In the rows, 128 means zero.
One turn sends every row of this set to another row. A few are shown first. Where does it send the rows asked after them?
k_17: [139 132 127 110 119 117  93 142 126 139 119 129]
k_51: [178 108 133 105 123 153 132 116 105 135 131 134]
k_954: [148 118  95 121 125 153 111 108  89  91 120  98]
k_832: [123  96 104 124 101 146 125 142 152 111 107 145]
k_162: [142 106  91 133 127 141 100 132 110  70 117 141]
k_108: [134  86 102 104 107 150 121 136 152 111 111 146]
k_524: [166  89  94 108 124 103 127 122 112 109 117 110]
k_32: [143 113 104  96 111 144  79 128 106 125 111 145]
k_790: [145 128  97 112 130 143 161 124  87 127 120 118]
k_851: [126 124  97 131 118 149 114 124 136 112 133 174]
k_504: [134 119 123  88 120 128 131 138 144  99 128 164]
k_97: [158 123  99 102 142 125 131 116 123  93 159 150]
k_386: [167 120 120 137  85 143 141 130 110 129 138 117]
k_481: [184 112 111 117 108 116 144 134 119 130 130 114]
k_787: [138  83  94 122 106 127 115 109  97  97 117 109]
k_437: [125 109 128 104 135 128 119 120 151  97 114 152]
k_679: [181 107 110 116 129 133 133 127 108 119  88 137]
k_548: [139 118  98 123 139 151 151 108  89 125 111 113]
k_303: [153 112 104  91 135 139 126 104 119  71 128 148]
k_614: [171 149 108 123 112 141 138 138 101 108 131 103]
k_567: [118 103 104 127 103 139 126 146 153 121 127 142]
k_49: [134 136 134 112  98 129 100 149 119 126 106 134]
k_963: [137 102 109 138  83 152 123 112  95 109 130 112]
k_658: [142 127  94 124 130 152 155 118  86 129 116 118]
k_255: [135 129 104 106 108 141 129 141 134 110 140 175]
k_67: [147 147 106 139 131 122 138 125 130 104 156 145]
k_378: [142 122 102 106 135 138 159 122  88 123 118 111]
k_457: [121 111 113 132 132 141 109 111 146 106 116 159]
k_163: [139 115 104 112 142 141 152 111  90 122 113 107]
k_497: [143 116 110 102 129 124  78 129 119 137 121 137]
k_733: [178 123 135 114 139 134 121 138 142 101 143 133]
k_781: [169 137 104 108 136 121 133 135 107 105 129  94]
k_366: [134 112 131 118 114 146 125 124  90 131 161 124]
k_632: [139  89 102  98 113 145 122 137 154 122 131 146]
k_646: [134 144 117 151 115 137 137 117 128  86 124 142]
k_496: [139 123 117 124 117 149 133 105 120  66 106 145]
k_232: [130 124 112 137 102 151 113 143 105  75 141 141]
k_721: [149 136 140 124 110 149 126 146 125  94 157 134]
k_689: [137 127 117 102  91 146  93 140 108 118 100 144]
k_772: [155 117  97 108 143 128 117 118 100  93 126  92]
k_226: [173 104 103 121 149 130 104 130 132  85 119 137]
k_920: [141 107  93 133 124 113 126 141  91 104  88 129]
k_593: [129  98 104 113 110 137 125 144 154 128 143 142]
k_858: [110 111 105 135 113 120 122 136  81 112 132 122]
k_607: [157 140 102 133 104 163 126 122  92 100 127 106]

k_496 -> k_303
k_721 -> k_232
Now these:
k_689 -> k_32
k_920 -> k_679
k_593 -> k_567
k_607 -> k_954
k_437 -> k_504
k_386 -> k_963
k_378 -> k_790

One turn sends every row of this set to another row. A few are shown first. Where does it send the rows asked after them?
k_631: [123 158  93 152 126  88 163 121 134 152 140 134 130 153 130 128 143 127
 142 123 133 130 132 121 147 131 137 121 163 136 116 141 119 130 132]
k_448: [148 128 142 122 113 122 106 119 119 123 131 109 107 167 122 145  91 143
 115 114 132 151 127 119 116  95 131 159 125 122 143 120 115 118  99]
k_188: [126 149 120 150 163 152 149 130 135 100 107 135 112 126 133 150 125 123
 131 145 130 150 129 124 153 121 136 118 145 119 128 133 152 137  98]
k_240: [124 111 130 129 155 166 114 138 151  92 125 117 115 115 154 171 125 129
 124 134 116 110 133 118 132 140 127 140 129 114 132 130 144 142 106]
k_519: [128 166 113 161 121 107 137 128 140 148 144 130 138 117 123 118 139 149
 116 130 143 112 149 114 126 159 136 101 148 133 122 123  99 130 136]
k_308: [149 145 167  99 145 123 120 120 111 140  99 133 142 163 112 117 108 135
 116 103 121 115 141 105 144 122 139 143  91 137 150 133 133 130 137]
k_168: [143 126 111 159 120 138 133 115 122 142 129 113 135  97 116 113  93 117
 128 123 136 110 111 157 134 127 148 125 109 157 132 138 137  96 143]
k_786: [137 145 165 107 128 117 103 122 141 137 121 141 143 157 109 113 106 153
 104 104 110 120 138  95 138 119 137 142  93 142 123 133 124 119 139]
k_500: [141 123 159 120  96 132  90 136 112 139 122 122 114 157 112 118 102 145
 108 109 120 140 116 105 123 101 134 136 136 151 113 132 116 117 104]
k_700: [124 147 130 138 154 145 114 159 116 119 118 127 130  89 107 130 128 117
 124 149 130 139 120 105 149 122 154 117 151 126 121 151 152 118 111]
k_861: [118 101 131 107 136 160  98 133 135 124 134 120 119 120 142 151 142 127
 152 122  92 115 108 114 149 132 126 127 138 112 118 160 142 126 109]
k_575: [150 139 152 115 137  99 119 102 142 140 127 128 123 176 112 120  98 142
 125 105 108 132 139 104 136 111 128 168 100 126 143 126 133 121 132]
k_678: [126 119 115 124 134  95 149 118 102 115 111 123 120 107 107 125 138 128
 128 154 129 132 129 137 100 146  94 136 128 144 134 113 126 150 137]
k_24: [134  99 135 131 147 148 104 151 123 111 129 116 125 107 136 144 135 130
 151 121  88 116 124 114 141 150 136 125 141 118 145 137 165 121 115]
k_269: [118 163 101 127 135 106 148 122 108 150 128 117 140 126 124 145 142 118
 124 142 166 114 143 112 133 137 142 125 145 125 128 147  98 143 146]
k_251: [122 100 127 121 151 159 105 132 139  96 126 117 117 115 152 172 129 137
 133 133 101 120 132 111 132 140 124 137 130 110 130 134 148 136 114]
k_284: [159  92 128 128 100 118 123 113 125 147 147 137 138 110 140 136 113 132
 129 142 117 112 112 120 114 148 128 116 135 118  88 114 138 113 157]
k_797: [126 127 107 150 110 149 141  98 142 144 126 125 126 117 131 121  95 118
 123 119 133 116 102 160 143 112 138 128 108 163 104 146 128 107 137]
k_290: [161  94 131 117 115 134 140 103  95 149 120 132 135 117 147 148 116 114
 134 144 136 103 115 130 118 151 124 113 131 116 109 115 132 134 156]
k_971: [124 122 122 123 117  90 127 126 114 139 132 124 123  96  92  95 146 130
 140 144 115 130 109 135 110 145  94 124 132 141 122 130 116 126 132]
k_417: [118 111 131 109 141 161 100 140 148 127 137 118 118 121 141 147 138 110
 149 122 102 109 104 120 154 124 127 135 138 113 117 165 135 124 101]
k_999: [160 127 162 129 118 139 108 132  87 133 105 111 116 154 113 120  97 138
 118 108 134 134 128 121 119 115 135 131 129 139 157 115 121 125 101]
k_883: [125 163 110 155 117 105 135 128 129 146 147 125 144 124 128 108 141 154
 117 125 141 109 152 115 130 162 129 107 149 128 122 119 107 126 145]
k_640: [135 122 100 155 124 133 145 105 131 123 119 116 130 112 132 143  84 117
 112 132 144 119 121 154 128 113 148 145 106 158 122 130 140 112 149]
k_526: [116 164 100 123 130 106 146 119 105 147 129 113 144 132 131 138 142 125
 117 136 165 110 152 116 132 141 133 130 144 123 129 138 102 141 151]
k_840: [147 143 150 109 141 104 122 110 139 132 125 134 137 178 116 123 103 146
 124  99 111 132 140 111 143 113 134 157  91 122 146 127 135 117 131]
k_783: [140 140 172 114 121 119 102 117 139 144 120 136 131 154 107 104 104 152
 105 106 106 118 137  90 132 124 129 149 103 145 121 129 124 125 141]
k_447: [139 107 137 141 151 142 105 164 133 109 132 117 125 109 130 134 130 118
 145 120  95 110 119 117 142 147 140 128 149 127 140 135 166 116 109]
k_68: [151 141 169 105 144 120 118 112 106 145 100 128 130 159 107 112 104 133
 118 108 121 111 140 103 135 123 133 152  99 135 155 130 129 137 139]
k_804: [118 156 124 140 145 155 112 125 159 120 142 131 116 107 121 129 130 134
 135 141 126 145 113 122 152 119 133 114 137 100 110 154 124 114  93]
k_406: [119 158  93 138 120  87 159 119 127 152 143 127 137 160 134 121 145 129
 138 118 133 125 137 123 149 133 131 126 162 129 114 138 123 127 140]
k_190: [162  92 115 122 110 110 142  94 120 150 146 129 130 131 147 147 113 117
 153 139 122 119 108 136 124 138 123 126 133  98 108 118 138 116 146]
k_887: [115 125 109 116 120 100 147  98 131 129 128 127 110 125 114 123 145 132
 141 145 121 139 109 145 113 130  80 136 124 134 113 129 108 143 125]

k_887 -> k_971
k_786 -> k_308
Now these:
k_290 -> k_190
k_417 -> k_447
k_804 -> k_700
k_797 -> k_168
k_631 -> k_519
k_448 -> k_500
k_24 -> k_251
k_526 -> k_406
k_783 -> k_68

One turn sends every row of this set to another row. A few are shown first. Where does it send the rows asked after them?
k_434: [118 112  96 167 118 118 128  98 140 116 109 136 122 186 132 142 144 152
 142 123 104 105 137 109 133 115 100 102 106 105  97 148]
k_139: [131 104 124 132 132 113 131 114 127 131 135 116 111 170 143 120 172 112
 163 144 111 107 135  88 147 105  86  95 143 134 123 142]
k_734: [158 108  87 113  96  99 113 158 115 154 127 146 125 142 125 143 124 120
 132 140 109 140 166 125 150 114 109 133 112 110 132 123]
k_592: [140 125 109 149  91 108 131 114 139 161 129 136 144 161 120 139 157 144
 118 153  93 150 143  82 110 117 116 148 148 120 120 150]
k_512: [116 110 106 158 122 136 134  99 160 125 140 125  93 137 154 125 137 114
 148 146 116 125 142  86 138 109 107 152 153 138 117 160]
k_824: [135 122 120 132 140 117 143 130 132 102 120 134 129 147 157  89 104 154
 153 153 138 115 123 150 132 117 135 120 116 133 122 170]
k_157: [143 106 114 135 112 106 125 117 127 126 197 130 123 153 148 146 134 135
 137 137 128 157 140 122 118 117 117 172 136 128 106 129]
k_345: [170 126 121 124  95 104 125  98 122 145 151 129 130 160 148 118 132 158
 147 117 109 169 134 138 142 116 107  93 132  98 108 133]
k_876: [137 113 143 123 137 108 141 129 147 113 119 126 108 146 142 177 126 143
 149 113 102 111 138 150 114 112 112 153 111 114 136 131]
k_826: [142 112 112 150 113 129 120  97 145 168 109 128 112 143 125  91 113 138
 100 123  94  99 134 113 118 120 107 133 137 101 110 128]
k_381: [123 120 143 158 130 109 136 109 140 153  86 141 134 167 123 103 119 141
 131 159 124 138 150 116 103 103 103 148 145 102 126 113]
k_745: [168  98 107 131 144 123 111 124 136 123 124 136  99 133 158 113 117 139
 140 116 158 137 141  99 148 106 113 146 105 102 105 159]
k_469: [143 108 109 145 136 104 116 156 106 151 132 131 130 165 131 143 141 154
 111 165 106 139 126  84 133 128  97 131  94 125 120 148]
k_69: [143 112 114 139 120 102 123 120 123 112  84 116 162 150 133 104 124 123
 112 134 139  98 138 128 124 122 114 116 153 105 143 148]
k_836: [169 128 116 146 110  97 146 105 128 131 156 111 148 137 134 118 101 153
 150 160 128 149 146 153 112 103 116 122 116 142 114 136]
k_259: [130 101 116 120 120 114 132 125 135 143 101 108 116 107 151 156 138 115
 162 123 102 113 130 125  87 119 101 113 120 135 134 134]
k_91: [120 110 122 125 138 124 120 145 134 112 189 127 120 141 119 116 129 132
 117 129  94 107 137 130 141 118 107 137 128 131 119 116]
k_236: [149 101 126 138 127 114 125 106 124  74 108 133 118 120 137 107 101 121
 141 138 143 141 144 102 129 119  98 138 156 127 112 162]
k_552: [148 127 140 143 125 105 104 134 100 140 115 123 150 164 157 101 112 133
 163 160 128 137 125 154 118 137 112 132 129 103 124 115]
k_823: [135 120 140 116 120 137 130 141 110 124 105 119 109 149 138 160 142 153
 136 131  97 140 140 131  78 139  95 126 122 115 116 161]
k_170: [138 107 112 122 142 111 112 140 125 125 145 108  80 132 158  91 153 162
 146 132 110 115 140 125 114 124 106 138 152 125  85 125]

k_552 -> k_69
k_823 -> k_259
Now these:
k_592 -> k_512
k_469 -> k_139
k_236 -> k_836
k_345 -> k_826
k_734 -> k_434

One turn sends every row of this set to another row. A few are shown first. Where does it send the rows asked after them?
k_830: [149 120 110 110 124 113 112 131 130 133 105 112 101 123 165 122 117 117
 129 129 133 140 160 135 114 160 151 165 136 137 167 145 142 149 114 100
 109 123 138 115 153 124 124]
k_451: [135 121 120 144 127 139 153 128 136 133 140 128 144 134 129 152 125 131
 119 109 128 113  96 100 132 112 131 121 123 130  92 109 107  97 127 134
 146 117 106 164  98 113 144]
k_201: [151 126 113 111 122 115 117 133 126 130 101 111  92 131 162 119 115 114
 129 119 142 143 155 137 112 159 153 167 137 130 164 138 138 147 120  99
 107 122 138 106 147 121 120]
k_43: [135 132 107 111 128 124 111 134 129 130 101 113  99 124 162 122 119 110
 123 129 134 143 158 140 116 160 146 159 137 132 173 143 146 145 123 100
 114 118 141 117 158 121 127]
k_53: [138  99 133 146 124 126 143 132 136 134 139 145 162 146 135 154 107 144
 139 143 122 117 106 121 138 110 120  98 117 140  98 135  99 112 114 124
 135 145 113 134  90 131 133]
k_452: [144 110 132 135 143 113 137 130 137 145 160 136 152 119 137 143 110 140
 141 150 128 117  93  94 102 107 134 116 111 142 100 143 102 111 135 157
 125 123 109 127 102 123 134]
k_177: [124 115 133 157 129 147 135 136 138 125 137 145 148 152 130 141 114 139
 125 136 124 118 102 127 138  99 120  93 120 133  95 126 109 106 128 123
 144 138 119 131  91 117 149]
k_576: [160 129 108 121 126 123 109 134 124 133 103 108  86 128 156 115 117 106
 121 115 134 130 163 138 107 153 153 161 143 133 157 134 140 143 123 103
 108 125 135 109 138 120 127]
k_304: [147 132 106 110 131 123 115 139 118 132 101 110  94 121 154 124 121 104
 127 120 133 134 165 142 108 163 143 157 142 129 167 140 140 145 124 103
 107 121 137 113 149 125 116]
k_616: [143 133 111 117 123 122 115 134 126 129  99 111  90 131 161 115 118 110
 125 119 141 147 153 139 113 157 153 161 139 127 164 133 143 145 128  98
 111 120 141 106 149 117 125]
k_144: [143 131 108 118 126 128 103 134 134 129 107 111  90 130 160 113 120 110
 119 122 135 141 158 139 115 150 153 161 140 132 167 136 150 142 126 100
 116 119 142 112 148 112 136]
k_371: [137 110 113 140 144 141 134 141 126 126 122 140 141 134 138 152 115 148
 127 120 132 120  98 108 117 109 136  98 115 115  89 115  95 102 132 151
 149 121 103 156  97 117 143]
k_619: [130 120 127 126 115 122 131 126 135 132 141 123 132 127 124 152 121 136
 128 141 138 107  92 109 133  84 117 108 115 124  92 127  94 107 152 132
 140 142 112 120  92 117 136]
k_327: [157 131 105 119 124 122 109 131 132 132 105 119  85 138 163 115 112 105
 124 118 137 134 156 141 113 154 156 162 143 134 163 137 140 138 117 103
 103 123 142 113 144 123 131]
k_505: [107 139 125 136 159 142 134 142 130 130 147 141 148 118 128 143 122 126
 134 150 127 131  89 106 103 106 119  98 109 126 117 142 114 107 154 159
 136 108 123 133 125 116 138]
k_217: [139 113 122 131 125 124 162 127 132 138 140 129 159 126 132 165 121 135
 130 119 127 112  98  94 134 125 129 125 120 135  94 117 100 105 113 132
 138 122 102 166 105 129 130]
k_86: [151 129 112 116 122 118 114 132 128 128 104 110  88 132 163 114 115 113
 126 117 141 145 154 139 112 156 155 165 140 129 162 135 141 144 123  98
 110 123 138 104 144 116 125]
k_869: [103 125 128 144 139 152 143 145 131 118 128 150 157 146 124 152 119 132
 131 143 123 127 104 131 139 110 105  82 116 125 111 130 111 111 133 124
 144 130 125 139 111 125 140]
k_484: [115 109 130 133 133 134 151 139 127 129 130 150 169 138 132 165 114 138
 145 149 121 124 105 124 139 119 106  89 113 134 109 140 100 116 118 125
 136 137 119 140 113 141 126]
k_759: [131 127 130 147 148 137 128 132 140 137 156 135 138 127 131 130 115 131
 128 143 129 122  89 101 102  96 134 108 114 134 101 135 112 103 151 158
 134 116 116 124 100 106 149]
k_608: [125 128 143 147 143 127 125 136 123 136 138 137 136 133 120 147 115 130
 137 141 121 125 100 120 125  87 120  99 113 125 100 116 109 110 135 130
 167 129 105 132  88 127 131]
k_538: [149 136 105 119 131 131 110 138 123 130 100 109  87 127 154 115 120 104
 121 117 135 134 164 142 109 156 147 155 143 128 164 135 144 142 129 104
 109 120 139 111 147 120 126]
k_118: [146 132 106 111 129 120 115 135 128 132 102 122  92 134 164 122 114 105
 132 122 136 137 157 142 113 160 150 158 139 131 168 141 140 138 116 101
 103 119 143 117 153 127 123]
k_518: [119 122 126 121 154 119 143 137 127 139 151 141 165 111 133 154 116 132
 148 159 125 127  92  98 103 119 121 104 108 135 117 150 104 115 139 157
 126 116 116 136 125 132 123]
k_185: [155 122 112 118 119 118 105 128 134 133 108 111  95 130 166 115 115 116
 121 125 135 137 158 136 115 152 159 168 141 138 161 138 145 146 119 100
 112 124 138 110 141 116 131]
k_184: [145 132 106 116 130 120 108 136 135 125  99 110  83 127 152 113 123 101
 118 115 139 136 152 142 114 152 153 158 140 130 164 136 146 143 132 101
 109 125 143 111 140 115 134]
k_620: [129 113 127 112 115 110 140 127 128 135 139 125 149 115 128 164 118 139
 142 150 134 108  95 104 132  96 112 110 111 126  97 136  88 115 141 132
 132 142 111 125 105 132 120]
k_10: [155 128 106 112 126 117 114 132 130 135 103 122  91 135 166 121 111 106
 129 121 136 132 158 139 116 160 155 160 140 135 164 140 138 140 114 100
 101 122 141 113 148 128 127]
k_602: [123 118 111 133 152 147 135 147 121 121 115 144 145 130 135 157 119 142
 131 122 131 125  97 111 117 115 126  91 114 110  98 115  98 104 136 151
 149 118 107 161 111 121 138]
k_546: [158 125 108 114 126 115 112 135 119 137 104 109  92 124 160 122 115 107
 128 121 133 129 164 137 108 160 150 163 144 133 160 141 138 147 119 103
 102 127 134 111 141 126 117]
k_25: [144 132 111 111 125 119 115 137 125 127  98 112  94 129 161 119 117 112
 128 120 141 146 154 139 111 160 149 163 137 129 168 137 141 147 124  98
 109 122 141 108 153 122 120]
k_645: [139 131 104 108 133 115 113 138 131 126  95 114  91 121 152 122 123 100
 127 121 139 138 152 142 114 162 148 157 137 129 169 142 144 146 130 101
 107 122 143 112 151 124 124]
k_313: [107 130 121 108 125 125 143 133 124 125 133 129 148 114 122 168 127 131
 140 149 135 116  94 110 131  99  99  98 109 117 107 139  94 113 150 132
 137 132 117 130 121 132 119]
k_551: [118 124 118 124 135 134 166 135 127 132 134 134 163 121 126 169 130 128
 132 122 126 120  98  99 133 128 119 115 117 126 107 121 104 108 122 134
 141 113 107 172 122 132 126]
k_862: [121 122 141 130 145 117 138 137 112 140 135 141 155 123 125 162 118 131
 151 151 118 128 103 118 125 102 112  95 109 126 109 125 103 119 125 129
 158 129 104 138 102 142 114]
k_656: [135 117 145 141 139 113 130 134 119 144 140 138 145 130 125 154 112 135
 146 146 119 121 104 115 125  94 123 101 111 130  99 122 101 116 123 129
 160 133 101 131  87 136 121]
k_12: [112 134 117 137 135 151 158 137 130 125 131 132 149 128 124 156 133 124
 121 113 128 119  95 103 133 118 119 112 119 121 104 111 112 100 132 135
 148 110 111 170 117 117 141]
k_563: [141 100 114 131 142 127 139 139 123 130 122 142 149 128 142 161 112 151
 136 125 131 119  98 105 117 117 137 101 113 119  89 120  88 108 120 149
 142 126 100 158 102 126 131]
k_375: [151 120 105 106 130 104 116 134 131 131 100 111  96 121 157 123 117 104
 131 123 136 136 154 138 114 162 153 160 137 135 167 142 139 148 121 100
 103 128 138 111 145 127 123]
k_995: [110 134 140 139 151 133 131 141 115 132 132 140 144 128 120 154 121 127
 144 145 119 131 103 122 126  95 111  88 111 119 107 120 111 113 136 130
 167 123 109 136 102 134 123]
k_197: [146 136 106 116 129 126 111 135 129 130 104 122  86 137 163 118 115 103
 125 118 136 137 158 144 114 154 150 157 142 129 167 137 142 138 121 102
 105 119 146 115 150 122 130]
k_339: [126 110 112 126 149 135 142 146 118 127 115 145 155 124 139 165 116 147
 141 127 131 126  99 109 117 122 126  94 112 115  98 123  90 108 127 150
 143 120 104 161 115 130 127]
k_502: [107 136 122 123 122 138 132 134 128 121 134 126 133 125 118 154 127 130
 128 141 137 115  93 115 130  87 106  98 113 113 101 128 101 106 161 133
 144 131 119 125 110 117 136]
k_13: [157 122 108 115 125 108 110 131 136 132 103 108  86 126 156 115 117 105
 123 117 139 133 154 137 114 154 159 164 140 135 160 138 141 144 125 101
 106 129 139 109 135 119 131]

k_43 -> k_830
k_451 -> k_12
k_576 -> k_538
Now these:
k_10 -> k_327
k_995 -> k_862
k_518 -> k_452
k_602 -> k_339
k_502 -> k_313
k_375 -> k_13
k_177 -> k_869

